In the rows, zero is written as 128.
The rows of M fall into 3 groups, and each row is roughly a mix of its group's hidden directions.
M (104 x 10):
[[156  87  92 108 130 123  86 136 129 118]
 [150 115 103  95 101 113 171 104 120 141]
 [ 92 155 125 152 136 163 140 138 139 171]
 [ 99 134 136 129 118 165 132 175 162 112]
 [137 126 130 109  98  77 130 127 149  87]
 [ 93 141 162 136 146 163 121 161 143 106]
 [121 117 168  99 144 140 133 144 142  77]
 [153 148 110 146 116 133  75 128 102 154]
 [155  79 137 145 114 107  90 127 138 111]
 [115 125 148 154 148 170  81 120 146 133]
 [127 121 160 138 150  89  82 151 134 142]
 [ 97 152 133 117 130 141 134 172 138 173]
 [103 144 173 132 126 161 128 136 114  87]
 [111 131 175 143 177 111 111 140 114 127]
 [135 123 159 159 154 117 135 135 150  77]
 [173 108 152 130 151 142 118 125 117  82]
 [ 96 132 161 109 129 141  92 152 167 125]
 [151 140 110  97  94 113 168 128  95 133]
 [172 111  91 146 121 121 102 104 112 105]
 [116  94 146 111 142  97 139 179 142 121]
 [149 108 106 151 132 110 185 107 124 117]
 [149 122 124 168 161 132 101  99 143 159]
 [106 168 101 119 101 114 171 121 112 139]
 [145 106 119 130 130  64 112 116 113 148]
 [169 103 138 152 139 105 126 140 163  96]
 [115 103 158  92 143 135 118 146 143  82]
 [ 94 164 159 165 126 149 140 146 142 119]
 [128  97 147 118 135  73 113 158 148 134]
 [183 133  99 154 104 138 101 131 138 124]
 [179 129  91 143 103 126 101 125 114 144]
 [104 155 154 167 112 120 148 127 167 148]
 [168 134 160 161 133  95 149 119 116 105]
 [185 107 103 154 120 104 123 137 132 143]
 [ 87 138 108 119 137 125 122 115 146 184]
 [136 115 150 145 153  66 116 127 109 136]
 [ 85 131 116 118 113 149 101 162 160 147]
 [110 109 121 138 160 127 174 124  98  95]
 [ 86 119  96 103 128 115 111 118 122 172]
 [135 110 153 120 150 152 151 166 138  85]
 [ 68 155 112 145 123 132 120 112 129 156]
 [165 106 137 132 135 142 104 162 145  86]
 [131 152 117 148 136 184 125  98 113 104]
 [107 159  95 130 130 132 135 100 106 174]
 [152 102 157 132 167  89 109 139 113 115]
 [123 123 148 101 148 177 152 152 138 101]
 [150 116 154 109 135 147 126 132 100  72]
 [141 138 123 112 130 124 111  96  65 113]
 [122  82 131 108 147  87 143 135 113 159]
 [154 121  99 163 108 117 121 145 163 162]
 [150 111 129  98 114 133 125 121  80  87]
 [ 99 122 160 131 167 155 103 137 154 105]
 [ 80 145 118 149 108 106 149 100 153 143]
 [178 128 100 127  99 126  96 100 130 132]
 [ 82 150 167 109 150 154 128 135 129 110]
 [117 105 144  69 155 125 129 131 157 129]
 [100 120 134 144 124 130 164 106 177 102]
 [146 130  93 141 121 114 124 103 117 185]
 [ 85 149 121  88 154 155 132 119 106 124]
 [139 126  82 104 105 107 141 135 112 170]
 [165  99 131  82 146 132 124 126 108  98]
 [155  98 147 162 101 119 104 157 149 141]
 [103 141 162 122 161 127 174 114 104 134]
 [ 85 121 137  97 124 162 142 134 164 148]
 [127 114 107 132  77 120 106 126  85 146]
 [110 125 162  94 158 141 151 130 105  93]
 [141 137 120 170 121 129 128 164 177 145]
 [162 144 116 146 104 111 151 143 158  88]
 [169 110 100 153 109  98 125  95 122 113]
 [ 95 118 112 122 105 131 116 120 161 180]
 [119 116 122 152  98  94 119 121 161 171]
 [164 120 143 102 147  98 124  92 102 150]
 [165 151 120 141  74 126 116 117 152 138]
 [ 76 145 140 152 161 116 122 115 105 147]
 [ 70 137 144 144 145 140 134 130 148 163]
 [130 176 118 147 139 123 173  97 130 139]
 [172 136 107 152 116 167 122 107 127  98]
 [183 120 113 176 142 127 115 123 120 122]
 [157 107  97 158 104 123  99 105 150 147]
 [ 87 144 143 135 127 158 172 153 141 115]
 [155 116 133 107 120 110  68 123 104 118]
 [ 72 131 110 106 123 161 146 144 140 142]
 [153 127 123 188 133  90 116 127 138 120]
 [ 93 121 124 150 128 124 126 137 163 181]
 [161 129 131 155 140 151 111 108  85  96]
 [132 105 156 164 175 124 106 116 110 115]
 [100  95 136  74 124 148 116 105 133 137]
 [ 89  96 127 107 121 100 140 123 154 165]
 [166 116 116 135 128  82 102  98 107 139]
 [ 93 146 164 102 114 124 162 133 148 102]
 [166 142  94 157 129 126 132 100  97 152]
 [107  92 150 108 126 116 105 149 155  89]
 [182 119 130 103 109  99 105 113 133 149]
 [ 96 141 133 159 119 146 107 127 181 144]
 [171  91 101 126 119 117  98 119  99 134]
 [162 107 149 124 152 141 142 142 133  75]
 [177 110 106 116 160 143 111 114  98 138]
 [144 110 130 140 137  65  99 123 115 144]
 [145 152 124 102 137 160 149 124  75 117]
 [ 99 141 116 152 145 104 133  87  92 148]
 [ 91 126 128  69 129 127 135 115 112 102]
 [171 141 117 120 116 122 156 128 108  79]
 [ 91 142 167 137 146 151 137 166 146 118]
 [ 96 144 110 151 107 109 115 121 146 178]
 [ 84 134 106  98 110 158 122 139 148 158]]
Here is one row of each group, with its name. Which group are the others in?
[151 107 163 143 149 106 129 166 135  93] -> U
[105 123 118 149 116 116 129 147 173 176] -> E
[134 148 125  81 136 146 161 130  92 105] -> Q

[ 80 145 153 114 148 124 112 148 110 163] -> E
[ 93 128 169 107 158 120 153 145 129 100] -> E
[100 176 132 116 139 148 163 108 106 113] -> Q
[ 88 130 159 104 136 139 134 153 149  88] -> Q
[118 154 141 159 144 175 123 166 117 126] -> Q
[157 127 154 153 121 122 143 144 136  71] -> Q
[146 131 100 154 110 119  89 129 127 176] -> E
[155 134 128 116 121  79 147 131 102  87] -> E
[ 86 157 130 126 143 160 159 114 101 146] -> E
